(in the rows, 128 means zero)
One turn moves every row onto another: examples first, then more rows asked
Zep: [129 154  78 150 142 125 152 135 134 128 161 118 112 163 113 123 139 159
 111 122 116 115  89 125 139 103 122 146 112 150 138 120]
resud: [124 133 148 132 101 141 149 134 112 121 163 107 124 131 109 134  93 131
 117 135  88 104 108 129 138 112 104 129 140 150 169 116]
nup: [147 143 100 126 110 121  86  87 152 128 123 159 121 167 116 127  98 110
 120 169 146 129 127 138 131 109 162 112 126 115  93  99]
sozek: [146 123 109 125 120 117  96 113 131 154 115 142 152 139 134 107 129 111
 100 131 168 143 125 172 124 135 171  99 122 150  98 122]
dutu: [134 128 136 129 166 104 107 129 119 113 103 127 159 139 112 122 116 133
 146 144 119 132 137 108 112  91 121 142 131  78 102 130]
neniz: [141 128  80 116 139 150 120 133 115 124 141 125 116 137 131 123 148 171
 122  91 115 132  77 138 138 104 125 147 123 138 136 108]
Rezaz: [150 127  99 139 146 129  87 112 134 108 118 141 163 143 125 134  98 129
 130 111 145 124  99 122 112  86 151 134 134  91  94 123]
basi: [147 128 112 132 143 124  80 121 139 106 109 136 167 142 121 126 109 121
 137 112 146 133 106 119 112  86 149 136 136  89  93 115]
taso: [135 138  86 116 104 159 115 114 114 139 153 149 102 131 111 106 149 150
 121 110 132 131 100 150 143 128 147 122 127 166 157 106]
Veno: [122 138 127 163 147  98 139 135 145 129 126 127 187 155 131 112 133 118
 103 131 154 130 124 128 123 105 167 129 107 123  94 132]
Rufi: [135 144 122 122 125 147 122 114 136 112 149 154 175 133 139 127 139 140
 113 137 121 110 112 125 125  88 191 109 131 112  83 154]
segat: [113 155  96 126 118 148 124 137 125 113 151 151 108 155 122 118 151 174
 122 120 103 105  78 130 149 104 153 121 112 154 133 113]
Nop: [129 142 161 105 100 134 144 158 128 143 151 120 115 157 124 119 107 137
 118 132  86 128  95 137 141 128 109 135  98 165 134  93]
toku: [154 159 108 114 136 143 112  89 139 159 138 111 151 129 144 120 121 107
 117 172 126 121 147 158 125 110 155 117 146 107  90 138]
non: [132 146 125 123 129 141 119 118 129 107 139 147 177 134 135 131 136 135
 123 147 112 102 120 124 122  85 189 100 141 110  84 150]
gado: [133 147  74 133 131 159 132 109 115 155 148 109 101 144 127 126 133 149
 128 128 133 115 106 163 147 120 115 145 125 143 151 117]
Lotig: [145 126 140 119  78 146 147 165 112 124 120 123 102 135 115 132 108 114
 149 118 110 141 118 111 123 116 135  88 136 133 159 155]
Pafek: [141 127 142 104  95 125 133 173 120 136 102  94 107 118 134 116 109 121
 123 122  91 145  93 124 139 113 116  91 138 128 141 134]
tatid: [136 105 155 120 103 158 159 147  98 133 146 123 130 148 130 146 110 140
 136 107 112 131 115 146 133 127 113 141 109 155 157 111]
fek: [136 135 142 129 100 130 156 161 111 128 100 133  90 163 150 138 102 131
 142 132  89 140 119 120 133 124 144  83 105 126 148 130]
Zak: [125 120 152 134  85 134 171 142 130 119 110 115  99 145 149 131 122 122
 116 141 103 155 132 117 155 115 132 114 119 108 161 130]
tedan: [145 161 149 124 102 134 151 151 148 136 126 107  91 147 142 106 109 114
 123 126  87 162 121 105 131 122 121 126 112 106 151 137]
lusu: [147 132 150 111 114 143 135 127 110 118 155 129 106 143 144 129 110 147
 104 120  60 134 115 141 124 132 125 121 126 150 164 104]
Siro: [112 137 168 129  85 161 116 139 131 101 146 132 105 158 123 126 114 136
 128 115 104 123 113 140 137 125 115 146 119 140 168 112]
Ras: [144 135 141 122 112 138 118 156 121 117 138 105  95 174 127 145 101 138
 129 119  91 120 107 155 114 128  92 132 127 156 149 123]
Rodol: [136 126 139  99 117 113  87 107 117 127 102 162 123 142 100 114 123 117
 147 179 125 139 160 132 125 120 148 100 133 113 107 108]
mazaz: [109 131 156 143 144  84 126 149 130 107 111 147 164 152 102 104 144 130
 122 151 128 134 143 109 117 108 152 117 112 120 103 139]
vusu: [132 154 141 113 138 119 128 110 124 158 126 124 137 141 114 111 131 112
 137 197 122 124 174 144 124 122 135 116 129 113 100 146]
dut: [149 134 106 126 112 114  90  96 151 122 113 151 125 174 113 132 107 104
 129 171 150 134 140 137 126 108 159 111 130 115  92  98]
raba: [120 138  83 126  98 141 140 114 134 133 153 135  92 161 102 127 141 148
 119 156 131 115 101 139 165 108 129 132 119 158 139  96]
Vud: [121 153 151 130  99 146 139 155 121 151 105 103 110 120 137 106  89 110
 145 120 111 136 104 118 148 118 115 118 117 105 161 125]
bar: [127 138 155 107 149 131 111 139 105 118 118 147 172 119 124 110 147 144
 145 136 106 124 139 121 108 104 160 111 131 104  97 159]
vav: [142 123 138 115 141 104  97 122 112 155 101 126 145 125 111  96 134 109
 129 147 148 155 163 155 110 140 132 113 131 128 117 131]
tup: [158 155  99 114 130 142 118  91 142 164 148 114 148 134 137 123 118 110
 109 170 135 118 135 160 128 111 153 117 140 118  84 147]
vevig: [144 129 118 121 120 113  99 122 128 159 117 138 162 133 126 101 132 102
 111 136 162 143 132 164 119 135 175  92 124 153  98 120]
sur: [117 136 119 164 140  99 130 133 150 124 127 130 180 155 127 113 126 123
  93 130 160 123 107 131 131 101 163 129 108 126  90 134]

resud goes to Nop
Rufi goes to sozek
Now these:
raba goes to segat
basi goes to toku
Rodol goes to bar
Vud goes to tedan

One turn moves every row onto another: examples first, then more rows asked
Sug: [159 104 123 159 123 119  60 146 127 119 159 125 162 143  85  78 108 142
  86 136 186 132 137 124  97 120  94 157 131 115 123 165 108 147  82  93]
lan: [170 118 105 118 113 121  99 161 149 118 123 149 128 151  92  81 124 122
  81 149 159 124 106 113 109 101 100 121 142 127 131 122 114 129  51 103]
zivo: [ 93 124 138  99 124  79  86 126 150 159 129 147 144 120 137 113  97 152
 136 107 170 109 147 122 117  70 132 137 129  54 113 127 134 123  85  54]
Zun: [113 117 119 126 154 110 132 150  90 141  81 149 158 137 116 116 133 141
 122 111 192 139 117 154  91  41 106 136 148  94 155 113 115 139  90  48]
Rebo: [116  78 118 154 131 165 129 154 141 122 108 160 157 163  89 146 139 104
 158 115 197 133 118 111 108  86 111 102 117 101 146 141 107 154  97  76]
dozek: [ 92 127 134 101 124  79  86 124 147 159 127 146 146 116 138 115  93 149
 132 104 169 109 148 124 113  72 130 141 133  55 114 126 135 124  87  50]
nok: [121  78 119 159 139 157 122 157 151 126 105 160 155 169  93 143 141 112
 171 107 203 135 111 117 107  78 114 104 124 108 143 141 100 155  95  81]
ratar: [121  83 103 168 140 154 118 150 143 128  97 152 162 154  94 148 126 101
 167  93 201 143 118 141  92  81 115 121 143 114 144 141 105 159  97  64]
zud: [156 114 101 151 125 116  79 155 164 139 138 109 152 157  83  73  98 154
 103 123 191 136 100 147 103  95 101 160 122 106 130 123 124 133  73 107]
duvuv: [106 116 131 119 138 124 143 158  92 138  87 154 151 146 109 110 147 143
 107 134 191 134 122 134 108  53  99 120 126  83 167 114 120 134  93  55]
Sav: [117 116 127 131 155 107 125 160 106 147  80 149 151 150 118 106 144 157
 131 112 203 142 111 158 100  40 103 133 148  96 158 114 108 137  89  61]
biz: [104 116 122 127 144 121 139 149  87 141  87 144 162 137 107 115 133 141
 110 121 193 137 123 148  96  51 102 136 130  81 163 114 123 138  98  46]
rumop: [173 106 122 141 125 114  65 148 118 108 148 150 149 140  95  85 121 126
  86 141 169 128 134 108  95 114  97 136 154 135 116 162  96 147  64  94]
suk: [111 110 136 114 150 115 138 158  97 137  92 156 150 151 115 110 151 153
 122 127 193 130 112 124 110  38 105 117 121  84 155 114 111 132  87  67]
ges: [175 123  91 131 123 111  87 156 149 124 114 142 132 143  97  81 111 120
  91 129 164 134 106 142  94  98 101 141 168 139 128 122 112 135  50  92]
vurek: [ 88 106 127 131 112 116  71 114 155 140 138 159 156 115 111 141  95 114
 144  89 180 114 165 108  92 106 143 137 136  84 107 162 119 137 104  46]
kapub: [113 110 135 126 157 110 127 158 107 144  91 146 154 155 115 106 146 163
 135 117 205 136 106 141 107  35 105 127 125  84 154 113 109 134  91  72]
Guzu: [105 131 138  89 116  80  92 136 149 151 105 173 119 124 147 108 117 137
 124 120 157 110 152 125 120  84 124 117 164  82 122 128 124 124  71  51]
Zabot: [113  82 109 157 128 168 132 149 135 121 104 157 161 155  87 150 132  93
 149 112 191 134 125 118  99  92 112 109 125 102 148 141 112 156  99  63]
rur: [167 102 117 143 138 109  62 134 110 111 166 131 172 128  93  95 100 132
  98 123 174 125 127 103  86  95 109 153 134 117 102 159  99 150  71  92]
remuz: [167 100 121 140 137 110  63 135 113 110 168 134 170 132  93  94 104 135
 100 126 174 123 126  96  90  94 108 149 128 115 101 159  99 149  71  97]
novan: [ 95  99 142 127 121 107  63 123 172 142 145 165 147 133 115 133 109 136
 164  91 188 111 151  96 106  94 145 126 126  83  98 163 106 133  98  70]
loz: [124  80 111 165 144 151 116 154 150 130 101 155 157 164  96 144 134 110
 176  97 203 141 111 131  99  75 116 114 138 113 140 142  99 158  94  76]
Moti: [147 115 100 143 110 131  96 151 148 132 142 112 156 148  74  78  96 137
  77 138 179 130 112 133 104 109  98 155 108  95 138 123 137 132  78  93]
lubat: [ 91 131 141 113 106  88  87 142 165 166 111 149 124 133 133  96 110 157
 117 123 178 118 159 150 128 102 113 137 144  65 139 133 139 122  94  50]
kapek: [161 102 126 159 125 117  58 148 131 121 160 126 159 147  87  78 110 149
  92 135 190 132 133 122 101 117  96 155 131 117 121 165 104 147  81  99]
zurun: [ 95 107 142 149 110 111  57 136 189 153 124 162 131 143 113 116 116 143
 153  96 201 125 163 137 110 120 131 134 150  98 123 171 109 134 106  64]
suve: [167 110 101 117 138 107  90 141 141 120 150 130 158 140  92  94  99 133
 110 120 166 119  90  98  95  64 118 139 115 105 103 115 111 133  53 110]
ful: [116  85 102 164 132 163 127 148 134 124  98 153 164 151  90 150 126  90
 154 102 194 140 124 134  92  91 113 118 139 110 148 142 112 158 100  57]
sogok: [101 106 143 115 105 114  75 133 168 131 123 191 121 135 120 130 130 116
 142 113 172 110 163  93 113 114 136 102 151 105 113 165 102 129  88  64]
Nifum: [107 113 127 128 114 106  65 128 167 138 112 183 128 124 123 132 116 110
 148  93 174 120 164 122  94 112 136 121 178 116 111 164 103 134  88  51]
lodu: [176 105 120 143 130 110  61 149 121 110 146 149 147 140  97  84 120 129
  92 134 172 129 133 114  95 111  98 139 160 138 115 162  93 149  64  94]
tekuv: [ 92 130 143 115 109  86  83 144 168 168 112 148 124 138 134  93 111 162
 123 120 182 119 155 152 129  99 114 136 146  65 137 135 135 122  92  54]
zoki: [ 84 107 142 139  93 127  74 133 174 144 127 164 136 137 104 119 117 126
 127 115 189 119 174 120 112 135 125 125 135  86 130 170 122 132 111  54]
fop: [108 132 135  91 118  76  89 137 151 151 103 171 118 123 149 108 115 138
 127 115 159 112 151 131 118  83 124 120 170  85 122 130 122 123  70  50]
zize: [163 116  84 123 132 114  94 134 124 119 143 126 167 124  89 102  85 114
  95 118 157 123 101 113  81  75 116 152 129 108 109 114 124 137  57  85]

lodu goes to rur
sogok goes to novan
Now these:
zize goes to Moti
tekuv goes to fop
Rebo goes to nok
biz goes to duvuv

One turn moves every row onto another: examples first, then more rows asked
N: [118 129 143 136 147 131 155 109 122 165 111 144 127 101 153 110 145 134
 153 144 126 116 137 140  77 141 160 135 142 145  83 157 128 131 151 137]
V: [100 134 107 116 126 124 162 114 147  83 171  87 152 102 147 129 110 130
 127 102 125 129 157 144 112 141 154 117 140 111  89 100 169 110 155 102]
J: [115 133 100 155 148 132 110 115 119  92 122 122 130 123  96 136 124 160
 145 126 138 144 110 139 110 134 119 136 159 169 105 123 108 107 167  95]
A: [141 135 100 128  96 106 151 121 146 133 126 135 154 116 109 130  89 134
 150 116 128 162 138 143  65 144  73 121 135  98 105 128 112 106 147 107]
Y: [151 150 143 160 129 153 157 110  83 124 161  82 152 144 104 139 115 141
 148 112 132 137 159 157  82 134 123  94 163 137 107 148 128 110 139  64]
S: [114 173 131 122 143 179 164 169 120 104 132 165 151 119 140 166 132 160
 138 129 131 159 152 153 118 134 143  99 144 153  82 106 119 143 136 157]
T: [121 150 127 137 134 133 106 134 164 125 180 149 139 124 147 116 104 159
 179 101 110 140 116 159  97 141 114 111 138 118 101 136 132 118 117 152]
F: [119 157 119 111 114 169 165 156 114 148 121 140 141 122 114 124 102 160
 155 109 145 164 179 170 104 122 119 116 137 171  79  94 124 133 169 135]
K: [121 133  84 109 127 139 172 125 130  90 170 121 148 143 134 148 122 152
 153  81  93 155 116 139  96 164 143 123 168 125 125  93 161 129 144  99]
X: [136 132 127 156 136 137 186 109  88 152  88 161 147 124 129 126 152 127
 163 130  86 146 133 160  69 135 133 133 153 131  90 144 141 114 138 120]
W: [138 145  81 111 135 132 173 147 153  93 176 119 173 129 137  96  91 155
 133 132 109 158 149 148 104 134 148 106 169 124 106 111 138 116 151  68]
G: [138 125 154 154 166 142 194 140 114 150 132 152 122 117 140 102 140 136
 144 168 106 159 147 158  78 125 154 131 147 133 109 147 119 101 130 123]
Z: [125 156 171 142 154 147 145 143 137  55 160 110 137 114 124 138 122 124
 158 105  93 136 131 142  71 120 153 114 165 139 102 153  99 113 159 117]
Q: [138 149 158 121 146 103 172 133 131 107 159 129 153 145 154 146 124 124
 145 128 137 132 130 160 100 124 103  92 123  94 122 112 120  91  97 103]
P: [106 151 148 116 136 161 210 165 108 120 106 126 167 129 126 154 111 137
 143 105 160 143 180 156  92 138 128  91 165 130  97 113 123 121 150 146]

X goes to N
P goes to F
W goes to K
Now these:
T goes to Q
Z goes to Y

